128 stands for zero in the data rows.
How far apart are the two rows of each pair, measured in a hidden way? 0 means very close, and 20 very far. Two or three weighted sums of its numbers give each row a place; it is the straight-line distance between the places.
[ 97 114 199  74 177 123 187 183 151 194 135 168  68 131]
[ 73 126 128 183 124 175 128 140  80 105 190 115 127 113] -> 7
[ 91 114 199  60 174 122 185 161 153 193 131 170  54 137]
[154  85 107 122 145  74 156 113 134  78 112 154 140 100] -> 8
[ 93 146 169  86 160 140  82 136 113 169 129 143  87 109]
[104 158 179 102 165 131  83 133 120 180 133 143 100 106] -> 10
[ 99 155 172 106 161 136  88 148 117 173 125 154 105 121]
[ 73 130 117 174 128 171 116 139  76 103 190 116 113 116] -> 7
[148 188 151 120 135 121 115 136 170 174 152 140 183 148]
[147 205 150 116 144 118 121 145 178 171 146 135 182 146] -> 5
[136  52  99 156   2 165 205 133  92  89  45  44  74 182]
[151 200 153 117 115 121 127 142 172 161 146 125 175 141] -> 9
[159 181  22 147  99 113  70  15 118 144  74  53  97 158]
[196 115 112 124  82 164 101 134 201 132  68 127 195 159] -> 8
[125  49  95 146   0 178 214 150  86  86  47  40  75 172]
[151 169  23 141  88 114  71   4 124 156  70  58  98 154] -> 12
[160  90 104 122 147  73 165 107 135  75 115 154 157 113]
[199 103 118 109  75 169  98 121 209 128  71 122 194 163] -> 4
[154 182  18 144  85 119  62   5 130 148  82  50 105 149]
[147 207 152 103 137 126 126 147 184 165 151 136 185 142] -> 5
[148 200 150 107 134 128 120 135 171 171 148 142 182 139]
[164  92 105 116 153  63 156 118 124  74 125 149 151 104] -> 2
[164  90 108 120 157  86 155 107 131  73 116 158 148 108]
[102 166 169 109 156 135  90 147 116 179 130 143 106 111] -> 13
[100 155 176 102 146 145  96 141 119 161 128 141 102 120]
[144  43  94 150   2 166 202 134  88  95  42  39  73 177] -> 18
[152 191  22 158  82 113  73   6 115 151  78  52  99 139]
[138 199 163 108 123 131 115 137 179 175 138 123 181 141] -> 6
[155  88 103 123 144  62 146 114 131  75 126 157 153 100]
[ 63 136 126 174 130 168 126 139  73 103 186 106 117 116] -> 5
[ 66 141 122 183 128 168 116 121  70 114 192 108 113 115]
[198 120 112 117  85 164 101 132 195 133  70 114 180 152] -> 7
[ 90 115 198  63 184 123 197 168 158 188 135 166  58 127]
[ 65 124 121 178 128 173 111 146  69 114 192 104 111 117] -> 12
[161 168  22 161  89 112  66  19 114 151  76  57 100 154]
[ 72 135 129 180 119 178 112 133  77 114 196 104 112 128] -> 6
[157  96 102 114 150  68 154 108 132  91 121 157 148 103]
[ 70 129 122 181 128 168 110 124  68 105 185 105 109 122] -> 4
[151  96  93 114 162  74 144 116 119  72 117 163 142 114]
[ 93 116 197  60 173 120 184 178 161 193 129 164  64 139] -> 4
[156 104  96 102 147  77 157 110 125  75 113 155 148 102]
[201 112 111 121  81 170  95 133 201 130  65 119 191 153] -> 18
[100 105 195  71 188 119 191 172 151 188 134 182  55 135]
[ 80 136 117 185 127 162 119 138  66 111 186 108 118 123] -> 5
[160 102 110 120 156  76 147 116 127  72 116 146 155 100]
[ 69 130 126 188 121 171 120 139  70 106 190 104 109 121] -> 10
[ 75 141 125 177 129 179 109 138  70 111 182 112 117 120]
[ 79 131 130 183 118 170 120 148  64 108 186 103 108 106] -> 5
[192 107 113 105  82 159  88 142 193 130  87 124 184 155]
[153 199 147 108 122 122 122 145 180 165 150 134 193 151] -> 4
[161  94 101 122 149  68 143 119 120  73 115 154 142 103]
[ 73 131 113 185 125 166 120 135  70 111 190 104 109 126] -> 9
[ 75 126 116 184 127 177 120 132  77 106 183  98 108 123]
[108 157 171 100 154 131  99 141 119 178 128 140 100 114] -> 6
[ 89 157 172 102 162 138  93 136 124 169 123 142 101 120]
[155  95 109 127 156  67 148  97 135  75 114 160 143  98] -> 15
[ 88 117 196  68 167 128 184 171 157 188 127 180  74 130]
[156  85 102 119 147  74 140 111 119  86 108 170 147 103] -> 4
[143 213 159 112 139 126 124 142 179 168 140 130 181 136]
[151 104 104 120 154  64 147 113 121  76 114 155 161 112] -> 6
[ 75 130 123 190 125 165 117 142  81 101 190 111 115 115]
[152 172  27 148  83 113  77  13 120 153  84  60  98 162] -> 1
[135  46  89 149   4 156 202 135  84 100  46  38  71 166]
[159 105 100 123 141  71 153 108 139  83 110 155 152 111] -> 14
[147 207 150 102 133 115 113 145 175 169 145 136 179 152]
[ 62 141 125 196 123 174 110 143  79 103 192 105 111 111] -> 8
[207 114 109 111  78 159  88 137 201 125  73 143 188 151]
[155  84 104 119 154  68 156 108 133  70 114 161 155 107] -> 7
[ 79 127 131 187 139 171 116 147  79 115 189 109 116 126]
[158 175  19 142  91 113  72  22 119 151  81  58 101 157] -> 10
[156  94 102 119 159  69 151  99 147  76 118 149 148 103]
[198 113 112 116  75 156  83 135 204 129  76 134 193 158] -> 12
[ 73 133 127 178 123 171 104 129  69 109 204 112 132 120]
[155  97 101 120 144  69 156 112 125  69 113 158 148 104] -> 13
[204 103 116 105  70 170  88 137 201 133  73 131 189 157]
[208 107 110 100  71 166  94 136 204 130  68 128 196 154] -> 3
[ 70 131 123 180 129 178 115 135  65 111 196 105 117 115]
[102 106 202  83 174 118 187 177 146 198 135 165  60 135] -> 9
[154  93 103 123 143  67 147 114 124  72 115 152 140 111]
[139  43  92 153   0 171 210 130  82 104  48  47  79 174] -> 12
[142 201 154 112 131 113 115 141 183 174 141 147 184 137]
[152  90 104 110 155  77 147 112 136  85 123 149 154 111] -> 6
[148 105 104 124 153  58 139 105 131  81 115 149 153 106]
[ 96 120 204  70 175 131 191 177 155 193 132 181  63 148] -> 10
[ 92 122 196  77 180 116 186 181 150 203 127 154  60 142]
[147 177  17 153  88 131  67  10 119 144  81  57 104 159] -> 13
[159  94 104 115 156  68 146 111 133  67 123 154 153 111]
[ 76 142 128 176 121 154 110 142  69 111 182 115 111 115] -> 8
[ 66 136 128 193 125 170 118 136  91 105 190 105 108 111]
[ 71 136 127 190 121 165 109 137  76 113 198 106 106 126] -> 10
[ 65 138 128 187 132 159 115 134  76 100 196 104 109 122]
[153 213 162 114 134 130 117 141 175 171 146 126 193 140] -> 4
[ 71 126 126 186 132 172 115 145  79 108 188 113 110 110]
[169  84 101 117 140  64 154 102 119  70 112 150 161 112] -> 4
[166  96 104 126 154  71 157 106 133  70 118 150 146  96]
[131  52  92 153   7 161 205 129  79  92  56  39  70 165] -> 16
[146 210 153 114 138 130 135 145 179 162 151 139 175 149]
[ 81 130 126 193 136 174 102 137  80 101 190 110 109 117] -> 6
[156 171  24 155  95 113  50   3 121 151  72  55 113 154]
[ 99 156 171  98 162 138  92 140 122 170 123 141  99 113] -> 12
[ 98 115 196  84 179 124 180 167 164 194 127 164  70 143]
[ 77 126 124 173 126 171 112 132  82 112 191 104 105 107] -> 11
[151 101 105 128 148  73 158 106 121  73 112 152 161 109]
[108 145 174 109 155 128  95 141 118 168 128 148 102 112] -> 8
[197 112 115 122  73 168 102 149 182 140  80 126 200 155]
[156 102  97 124 143  66 155 122 118  73 124 145 150 113] -> 14
[ 92 118 194  69 178 106 187 170 147 187 128 177  61 133]
[141  37  93 156   0 168 205 131  78 103  51  39  70 179] -> 15
[102 151 171 102 157 134  91 144 122 166 130 138  96 112]
[ 68 138 122 187 120 186 119 131  68 101 188 110 109 124] -> 8
[ 69 138 126 185 129 166 116 126  61 110 201 114 103 114]
[ 75 129 120 184 119 169 119 133  62 109 187  94 120 118] -> 6
[201 120 120 111  67 169  94 129 204 129  74 137 186 156]
[ 92 124 190  68 184 126 184 166 157 194 130 167  70 129] -> 12
[ 99 151 171 106 165 138  94 142 120 164 130 141  86 103]
[198 109 121 102  74 165  86 136 199 128  78 132 193 157] -> 9
[ 71 141 127 200 126 180 106 136  75 111 184  98 117 113]
[155  99 103 127 154  82 152 115 126  74 107 156 144 110] -> 7
[153  98 109 116 151  66 142 104 131  76 113 158 160 101]
[160  93 102 125 142  75 141 107 129  81 122 152 156 111] -> 7
[152 180  27 137  86 118  59   6 128 149  75  55 101 160]
[197 105 120 111  84 166 102 124 194 135  61 129 196 149] -> 12
[153 103 103 118 148  69 143 113 111  79 119 155 146 102]
[154 214 154 109 140 122 118 133 181 167 148 129 190 139] -> 5
[ 81 134 126 187 120 161 111 135  73 108 198 107 119 116]
[145  55  82 144   0 170 209 135  78  88  49  35  70 179] -> 10
[ 73 137 120 195 124 175 116 131  75 102 182 117 115 118]
[160 101 107 115 146  75 149 117 123  70 116 159 157 107] -> 9
[ 73 118 116 184 125 169 111 143  66 110 186 108 113 120]
[201 122 112 116  74 158  96 140 197 127  73 130 188 165] -> 10
[151 206 154 116 135 121 123 138 173 170 146 138 190 146]
[ 68 131 128 191 129 179 110 132  71  99 188 108 107 122] -> 3
[197 116 118 122  81 178  85 126 201 134  70 131 194 145]
[ 79 137 123 184 121 154 117 135  73 109 184 114 120 119] -> 11
[158  91 106 129 151  79 139 120 128  87 122 153 150  98]
[ 72 130 121 176 121 168 111 146  74 111 189 107 109 117] -> 8
[ 91 127 205  75 175 124 187 172 148 186 128 161  61 132]
[ 75 136 129 185 140 171 109 134  74 111 189 119 110 121] -> 7
[ 98 156 167 104 161 145  91 131 114 182 138 149  99 117]
[146 174  17 147  93 133  60  11 124 150  70  50 107 155] -> 6
[139  37  81 150   0 178 201 142  94 100  48  43  66 176]
[147 172  18 154  87 116  51   4 139 147  80  54  97 150] -> 13
[150 201 152 107 127 121 123 142 185 170 153 126 174 136]
[ 70 136 127 191 125 180 110 128  79 106 191 113 117 112] -> 7
[ 68 141 122 191 123 173 113 138  77 104 189  99 108 119]
[ 69 130 126 187 129 163 124 129  78 106 195 103 112 115] -> 2
[ 66 139 126 187 118 171 118 132  82 113 196 114 112 120]
[ 94 118 205  89 175 116 180 167 165 200 137 176  69 136] -> 9
[100 120 194  88 184 123 193 185 156 195 136 170  65 131]
[ 65 130 129 184 120 158 112 128  73 118 189  98 105 122] -> 11
[163  96 101 113 142  78 153 106 121  81 117 150 153 110]
[157  84 105 124 147  73 150 111 134  77 114 164 145 111] -> 6
[159  97 101 120 143  70 148 119 114  78 108 156 151 112]
[202 116 115 118  85 173  81 128 201 132  79 127 197 148] -> 9
[156 178  19 141  96 119  63  14 133 153  79  58  99 168]
[ 72 135 125 171 130 168 105 131  77 107 193 107 105 109] -> 6
[160  94 102 118 144  70 150 111 132  80 116 149 151 112]
[196 117 117 114  74 167  98 132 184 135  76 133 187 151] -> 7
[196 116 126 113  82 168  89 127 197 137  75 132 199 154]
[111 152 172 108 153 143  87 130 116 177 123 143 102 108] -> 7
[198 115 118 113  84 173  97 127 197 139  69 129 183 150]
[194 112 121 108  86 170  95 139 205 134  71 126 199 159] -> 5
[162  90 101 114 167  65 163 106 127  73 122 151 150 103]
[155  90  99 113 161  56 144 114 135  76 110 149 149 107] -> 5
[145 204 152 112 136 136 111 148 187 172 149 131 178 132]
[102 107 203  69 176 125 201 171 148 196 131 172  66 138] -> 9
[196 103 124 113  75 166  99 134 179 128  70 128 187 159]
[169  99  96 127 151  76 157 118 128  79 112 154 145 113] -> 4
[ 70 127 120 176 119 176 107 134  76  92 185 109 108 115]
[ 71 135 124 186 137 170 110 135  73 111 185 101 118 116] -> 11
[147 209 154 109 129 117 123 147 174 158 151 118 174 146]
[ 97 152 167  99 156 125  87 135 113 170 133 149  96 106] -> 7
[201 114 114 123  81 165  92 141 202 131  71 123 190 161]
[198 105 110 103  80 156  91 126 196 134  69 136 191 159] -> 7
[ 90 116 195  80 158 114 188 182 155 191 130 158  66 136]
[147 204 156 110 146 136 112 147 187 158 148 129 182 136] -> 11
[153 206 151 121 136 126 127 150 183 160 146 141 179 154]
[ 74 125 128 170 131 166 119 139  72 120 187 118 109 115] -> 10
[159  89 102 116 144  66 158 114 118  72 121 156 145 104]
[114 164 171  94 154 129  97 140 117 168 129 156 103 110] -> 7
[ 84 131 119 180 125 168 117 129  78 104 198 100 105 116]
[152 104 110 122 142  76 145 110 123  78 123 151 151 105] -> 7
[154 108  99 121 150  75 147 116 115  82 126 155 158 108]
[158  90 102 121 152  64 151 120 131  66 118 154 155 105] -> 5
[151 203 156 109 129 126 114 148 176 180 155 130 187 149]
[ 94 146 174  94 169 134  91 130 111 166 133 142 101 111] -> 13
[144 201 158 117 134 122 109 147 174 164 146 124 185 147]
[147 102  97 123 144  71 159 111 127  79 120 147 145 116] -> 6
[ 72 129 127 185 129 167 109 146  70 113 190 113 108 122]
[165 101 103 119 145  74 148 112 122  91 124 153 149 110] -> 6
[102 147 174  98 157 146  87 132 121 166 130 147 103 123]
[199 113 116 118  70 165  98 129 203 127  70 130 189 155] -> 13
[164 101 101 120 146  70 149 106 124  83 118 145 153 104]
[ 78 124 119 181 127 171 119 128  67 101 198 111 110 115] -> 5
[ 76 125 127 181 126 170 122 134  76 105 195  98 105 114]
[ 93 152 179 106 165 125  85 153 117 172 140 147  95 119] -> 9
[196 100 119 126  88 164  89 136 198 127  68 129 183 150]
[ 75 136 128 180 125 170 119 142  76 114 184 111 105 114] -> 10
[165  95 106 105 146  56 151 110 119  71 115 148 150 105]
[ 99 119 203  74 181 128 193 170 148 198 131 170  64 140] -> 15
[ 69 129 127 176 126 184 122 142  73 117 193 104 116 124]
[157 102 105 118 144  71 150 115 127  78 108 152 139 106] -> 13
[154  91 103 129 147  76 155 116 130  69 121 152 148 107]
[191 116 117 115  91 169  91 120 209 131  73 133 188 148] -> 7
[109 152 177 106 170 137  87 138 119 169 138 143 102 111]
[161  98 103 112 156  58 151 109 120  71 109 146 149 119] -> 6
[155 168  26 145  85 127  60  17 117 161  78  61  90 143]
[165  94 104 122 143  73 150 102 117  69 111 154 147 104] -> 8
[147 200 154 115 129 116 117 139 187 166 139 128 182 139]
[196 110 116 119  81 161  82 135 204 131  70 130 189 151] -> 8
[ 75 134 128 190 123 181 112 131  69 109 195 108 110 119]
[108 164 175 103 166 124  91 133 112 170 128 140  81 114] -> 9
[ 81 145 121 184 129 176 115 134  78 108 187 107 118 132]
[ 91 155 172  96 163 133  91 148 118 175 134 142 100 115] -> 13
[ 70 135 127 180 128 167 111 129  68 101 187 110 114 124]
[103 156 166 115 160 135  93 132 110 174 129 147  91 117] -> 6
[201 108 114 121  79 159  96 137 193 133  73 140 186 156]
[154  98  99 121 153  58 150 116 120  79 121 151 146 104] -> 13
